128 stands for zero in the data rows.
Here are some points:
[157 140 165 130  28 189  73 101 166 136 142 107 162 110  71 103 141 176 174 103 136 142  75 175 167]
[128 124 144 141 137 110  76 103 123 144 154 111 143 149 103 113 162 121 174 132 159 114 103  97 132]
[134 130 100 121  94 153 166 180 120 115  84 156  95 116 161 152  70 174  53 118  81 115 178 160 170]
[133 126 128 140 119 136 117 132 124 147 127 128 122 139 129 138 138 140 114 131 123 119 130 120 151]
[124 117 137 141 117 128  81 122 135 147 138  92 134 125 112 121 143 160 148 128 125 119 116 126 155]
[ 90 129 141 109 116 182 105  84 177 120 150 162 108 159  99 145 123  73 141 160 205 174  70 112  97]
[126 124 126 121 136 125 130 123 127 125 130 134 119 137 119 137 128 115 123 139 135 132 126 116 125]
[115 119 119 115 102 139 140 133 140 152 116 157 110 142 124 133 107 128  91 115 146 130 133 149 150]
[115 105  48 191 254  67 136 155 101 116  71  76 152 130 167 184 172 143 129 242  23 187 188  98  92]
[128 135 122 165 111 153  82 148 123 170 126 113 105 152 111 140 157 166  90 124 130  90 139 104 193]
[137 160 133  78  72 122 173 103 163  73 107 131 190  70 108  72  70 152 147 115 105 129 127 229 144]
[ 87 115 159  83 180 110 196 106 135  56 161 147 120 139 142 122 137   0 219 154 191 190 110 108   0]
[115 122 130 125 122 161 154 121 141 116 123 151 118 130 140 135 106 100 132 139 150 161 125 131  92]
[134 144 118 131 144 115 125 120 130 108 116 109 145 127 121 124 123 134 138 139 119 130 132 144 118]
[112 103 143 139 188  84 131 108 111 116 151 141 134 161 108 135 145  62 166 154 162 149 119 100  79]
[147 136 141 113 121 108 156 126 127 125 134 146 136 123 136 102 119 106 138 100 130 117 130 153 106]
[132 125 130 135 106 143 117 124 136 123 131 108 125 122 121 119 126 154 136 126 108 123 116 137 147]
[124 126 116 142 123 138 119 157 120 144 102 143 110 125 137 159 111 162  95 127  98 115 143 125 168]
[131 120 122 131 157 105 151 128 113 120 136 124 126 129 144 128 132 115 132 128 111 132 135 119 115]
[137 137 124 126  99 141 112 130 139 125 123 101 130 120 127 126 125 162 131 109 102 127 125 146 146]
[148 148 141 144  95 161  89 133 133 163 136 114 119 125 132 122 142 159 111 110 130 111 122 138 168]
[117 128 144 109 138 114 139 109 127 124 139 140 143 133 113 102 125 107 145 120 149 138 124 138 110]
[131 120 121 126 140 124 129 128 115 131 131 126 122 130 133 136 130 127 127 129 121 129 132 118 129]
[121 156 136 100 107 148 118  96 157  85 110 127 155 111 102 124 117 129 158 137 142 168  85 157  91]
[ 98  71  97 147 221  95 234 175  69 117 142 187  76 142 214 152 131  16 108 146 131 148 200  69  40]
[108 119  98 108 168  79 233 176 118  95 108 211 111 126 167 159  61  56 104 150 136 172 195 133  64]
[130 129 120  93 188  67 100 118 127 111  75 137 205 130 109 144 130 118 142 169 146  99 142 127 149]
[151  98 145 148 103 119 105 125 132 156 155 114 102 170 121 122 139 130 119  86 136  81 127 103 203]
[170 122 135 104  62 148 114 180 137 206 106 168 112 139 142 129 100 152  38 103 161  87 171 121 207]
[156 118 126 134  86 111 173 134 112 149 138 175 118 144 144 132 127  91 126  65 175 126 145 129 143]
[ 85 140 178  84 157  71 144  79 155 118 163 154 179 119 122  51 108  67 200 117 212 121 133 166  62]
[140 141 138 151 120 135  85  96 141 135 149  68 130 132 113 110 140 184 158 112 107 131 107 126 146]
[137 118 122 141 127 128 121 163  93 132 103 111 156 116 154 144 141 162 112 134  74 110 150 143 139]
[132 131 116 146 100 188  97 133 149 150 117 156 107 140 122 147 131 147  83 149 150 150 111 115 167]
[126 135 136 135 115 128  88 117 138 128 143  82 125 121 107 117 136 161 147 115 119 104 110 124 146]
[ 99 112 141 114 185  92 111 108 121 104 135  94 187 117 124 124 143  99 203 185 144 151 126 117  70]
Here are 12 more points, each followed by its number:
[ 65  91 120 156 134 219  75 141 155 130 119 145  90 137 145 188 189 109 104 185 152 152 108  58 113] 0
[111 122 193 132 197  50  89  73 124 100 186  47 177 139  80  51 178  94 255 134 164 129  97 106  98] 1
[104 148 112 137  44 229  91 122 178 106  99  88  98  97 119 167 123 193 141 152  99 153  79 142 133] 2
[129 123 106 138 119 151 142 150 125 122 119 134 104 132 143 158 125 132 102 139 109 145 125 113 137] 3
[178 103 101 157 189  39 156 162  77 146 148  85 154 116 145 121 147 143 132  82  74 104 185 153 119] 4
[129 127 145 132 148 104 114  97 121 122 150 105 149 130 121 103 145 115 160 133 141 123 119 130 108] 5
[141 155 145 114 114 110 126  95 135  74 139  79 180  87 107  91 131 139 200 103  87 135 111 177  85] 6
[129 129 126 125 118 132 130 138 129 141 123 142 126 127 125 126 120 134 108 118 132 116 138 137 151] 7
[140 137 123 165 123 121 102 120 122 137 155  81 112 148 121 134 142 160 134 121 106 104 119 106 156] 8
[120 119 126 142 162 111 130 127 117 122 137 116 130 133 136 131 143 112 140 146 135 134 124 106 101] 9
[112 138 132 140  61 211  75 114 167 136 128 105  93 122 119 149 139 167 130 120 119 144  89 127 162] 10
[ 72 156 148  37   7 199 188 152 176  67  41 255 157  85 114 121  62  65  60  93 224 198 104 220  81] 11
Which of these numbered points is nearest to each point below by angle, seen from the average point of the first points? Its number follows each.
[108 147  96 122  48 244 109 106 185  73  91  83 102 107 111 170 117 200 145 148 106 183  60 145 133] > 2
[131 134 134 139  69 195  52 120 152 150 133 117 101 141 110 143 153 167 121 127 151 115  80 109 168] > 10
[123 123 117 130 119 154 145 143 129 126 127 126  91 134 143 146 115 148 102 136 104 129 133 122 145] > 3
[ 93 118 116 157 214  88 104 120 102 120 142 102 153 149 157 154 173  69 163 154 156 111 121  43  73] > 9
[142 123 120 136 144  95 142 136 114 132 123 120 130 126 141 133 121 140 130 117 103 118 147 137 129] > 4
[105 131 171 107 101 166 124  87 161 132 148 148 128 136  98  92 137  84 187 132 213 149  97 137 105] > 1
[138 138 132 110 114 105 124 114 132 118 120  98 172 100 111 101 131 151 174 116 110 128 133 182 111] > 6
[191 131  99 134 210  36 209 192  23 161 117 142 127 125 195 160 131 103  49 103  66 105 230 125 109] > 4
[152 144 129 108 110 119 125 107 129 113 118 119 168 110 110 121 117 148 150 116 110 135 128 167 125] > 6
[118 137 131  94  93 181 137 118 149 112 101 189 134 109 125 110  98 112 110 138 165 142 121 165 109] > 11
[ 91 139 150 120 137 134 125  71 163  90 147 111 147 122 105  94 129  82 203 144 171 167  78 129  59] > 1
[118 147 147  82  92 172 145 132 167 118  90 209 140 122 115 114 115 107 105 120 167 154 115 170 116] > 11
[128 124  96 154 136 150 157 151 112 125 118 142  76 155 158 165 131 120  90 128 111 135 145 102 137] > 3
[135 130 141 148 132 141  76 138 127 170 151  88 108 144 132 135 151 160 138 127 116 101 119  98 179] > 8
[148 141 135 103 111 107 131 102 129 115 116  86 148 105 124  91 120 152 165 119 107 127 127 179 107] > 6
[ 70  39  73 231 121 253  48 144 152 198 194  75   0 234 123 201 158 161 101 173 153 134  74   0 211] > 0
[164 157 168 116  41 157 101  42 181  48 192   0 150  93  70  67 151 174 255  60  93 149  35 186  80] > 6
[111 157 138  85  74 173 154 145 177 109 110 200 154  95 108 107  87 112  96 134 177 154 131 181 133] > 11
[156 120 148 212 158  82  43 102 124 176 205   0  91 173 124  98 193 178 197  90 117  87 102  69 188] > 8
[186 143 157 124 123  63 141  75 130  81 165  22 165 100 114  42 114 178 228  78  63 117 116 189 118] > 6
[ 91 142 125 164  20 255  46 136 198 165 145  86  32 126  96 136 122 239 114 159 104 148  64  87 230] > 10
[201 152 168 237 164  90   0  66 109 221 215   0  91 169 130  77 235 201 231  80  77  41  83  32 159] > 8
[ 95  68  94 208 255  97  93 140  62 141 165  74 112 193 147 192 215  86 139 222 127 143 115   0  92] > 9
[116 128 135 148 160 127 119 106 111 116 147 102 124 138 121 115 141 113 161 125 130 127 113  94 113] > 1
[155 106 166 135 176  87 134  86  84 135 173 117 117 145 115 112 139  94 175 121 161 126 106 105 118] > 5
[ 18 183  96   0   0 255 255 158 239  93   0 255  81  14 114 102   0 129  72  73 140 142 147 255 151] > 11
[136 148 120 128  27 207  95 123 161 147 112 154  90 138  95 149 101 185  78 118 121 117 101 155 214] > 10
[110 139  87 117   0 255 101  65 255  32  89  66  51  97  68 196  89 255 126 169  57 255   6 163 186] > 2
[165 141 127 112 109 108 144 154 109 148 123 166 132 117 124 129 109 129  63 104 137 129 154 169 158] > 7
[123 154 136 110  54 189 137 107 170  93 114 135 122  81 111 126 113 155 138 121 110 159  73 177 115] > 2
[131 120 131 125  71 188 107 130 155 160 121 133 116 131 100 123 129 167 111 119 141 117 112 148 183] > 10
Now 12 new points, numbered from 0 again:
[110 160 153 119 139 121 106  71 147  59 159 126 153 136  66 123 136  65 205 134 183 202  25 116  43] 0
[150  87 132 124 132 111 112 188  98 238 139 195 119 176 156 116 140 135  41 133 180  36 200 108 226] 1
[133 112 122 133 146 102 176 141 115 130 141 152 115 135 151 120 114  83 119 106 144 120 157 117 114] 2
[123 176 138 105  64 154  86 102 164  84 129  73 166  72  92 129  97 179 178 108  82 172  75 165  86] 3
[ 91  80  64  95 217  93 187 174 101  57  55 131 145 138 182 255 118 168  17 252  63 193 153  89  84] 4
[113 137 113  93  63 195 165 150 154 112  89 204 110 104 118 153  76 133  54 140 139 153 124 170 146] 5
[137 126 119 142 151 100 126 120 107 125 146  93 128 141 132 141 158 123 155 139 115 133 112 101 106] 6
[117 122 108 137 200  79 139 143  99 154 125 158 112 154 142 161 137  95 104 143 166 110 160  60 123] 7
[111 110 117 134  28 238 133 164 154 171 118 139  75  90 166 116  93 197  76 111  92  82 164 145 232] 8
[132 124 116 131 129 121 127 134 120 128 120 122 135 125 131 136 131 138 126 133 110 129 135 132 136] 9
[151 157 142  83  78 135 151 110 165  92 107 131 169  71 113  80  92 148 145  91 117 136 131 207 117] 10
[119 116 120 114 157 104 159 150 124 149 121 184 130 139 133 137 108  82  97 141 163 124 163 113 131] 11
Which of these numbered points is nearest to each point below by angle, seen from the average point of the first points? Its number follows each.
[ 86 146  95  38   0 255 198 170 215  88  42 255 104  93 135 183  19 127   0 133 143 192 127 226 143] > 5
[111 165  96  70   2 255 193 167 200  98  57 255  84  81 124 150  26 141   0 142 150 199 137 230 159] > 5
[127 103 147 120 143 105 181 123 116 119 151 132  98 138 154 107 102  89 160  96 144 120 140 117  88] > 2
[131 131 111 133 139 125 135 139 122 123 115 104 143 116 138 128 127 152 117 134 105 132 150 138 134] > 9
[179 107 103 144 178  13 251 139  47  94 139 161 131 101 199 104  58  86 123  63  60  99 211 137  73] > 2
[ 94 112  62 122 141 132 122 162 133  99  53 112 165 111 158 183 157 167 114 196  67 153 150 141  97] > 4
[122 126 111  74 161  63 255 138 123  71 130 182 108 104 167  98  56  57 123  58 140 143 182 157  49] > 2
[132 128 125 140 128 128 122 143 131 153 127 139 128 136 134 126 133 138 110 128 139 103 145 121 150] > 1
[121 118 116 139 172  97 136 141 106 143 142 142 122 149 133 148 139  94 108 139 144 126 145  84 117] > 7
[113 144 126 127  84 192  80 107 167 117 122 104 138 117  98 145 151 174 137 166 131 152  73 133 132] > 3
[130 128 124 107 169  79 193 120 113  84 142 144 146 120 132 107 108  59 140 101 118 145 148 147  68] > 2
[ 88 114 167 169 216  95  65 147 106 183 155 145  86 169 149 161 168  44 103 187 237 111 107   0 102] > 7
[126 121 121 135  67 197 131 150 147 147 116 136  88 111 131 135  99 174  81 108  97 117 150 147 198] > 8
[139 146 126 137 136 110 137 171  99 195 114 168 117 147 146 150 131 134  33 131 158  69 159 101 202] > 1
[193 138  98 121 140  69 240 192  82 109 117 182 115  75 197 126  66 109  62  48  45 112 213 168 120] > 2
[122 132 131 113  95 142 103 121 146 118 130 113 157 108 112 120 128 154 147 136 118 135 104 148 136] > 3
[115 103 106 139 176  94 193 158  98 113 130 165 100 130 161 148 121  67 113 121 127 139 162  86  87] > 2
[111 137 174 100  87 175 108  87 192 136 160 175 120 155  79  94 143  59 171 114 239 151  68 144  87] > 0
[101 157 129 108  71 212  64  93 179  97 104 110 148 117  88 142 133 187 145 167 135 144  69 145 147] > 3
[129 151 164  90 149  93 141  89 126 118 166 145 145 136 104  79 118  78 184 120 199 128  99 152  89] > 0
[129 139 129  96  93 132 151 116 146 108 112 131 153  96 119  89  94 153 139 118 109 129 129 190 133] > 10
[123 125 124 123 140 122 143 139 123 140 125 150 125 133 135 138 122 107 108 131 137 127 144 121 125] > 11
[135 129 132 156 190  78 120 124  96 109 149  73 124 130 143 144 161 109 163 107  99 119 120  75  96] > 6
[163  67 121 174 173  65 147 163  58 241 185 179  35 222 164 131 138 116  56 109 158  39 216  34 240] > 1
[ 98  64 118 235 233 127  85 181  65 204 188 164  28 235 168 189 235  17  86 144 198 137 141   0 108] > 7
[114 113 139 146 137 118  65 121 143 195 156 138  98 182  95 119 143 117 104 111 187  86 123  65 197] > 1
[129 113 133 112 155 113 148 150 119 138 107 182 121 133 143 144 131  87  95 139 156 126 156 108 109] > 11
[ 59 118 164  84  99 213 123  64 192  92 152 197  75 146  56 112 118  62 163 183 255 167  55 102  68] > 0
[116 115 115 137 156 108 132 133 119 134 127 118 135 133 141 137 135 122 122 145 136 130 150 105 136] > 7
[144 132 110  82 112  73 188 114 131 105 111 169 176  85 107  80  88 119 141 109 109 105 159 214 139] > 10
[128 116 120 133 138 127 138 142 121 126 121 126 134 123 142 134 132 146 117 132 111 115 150 126 130] > 9
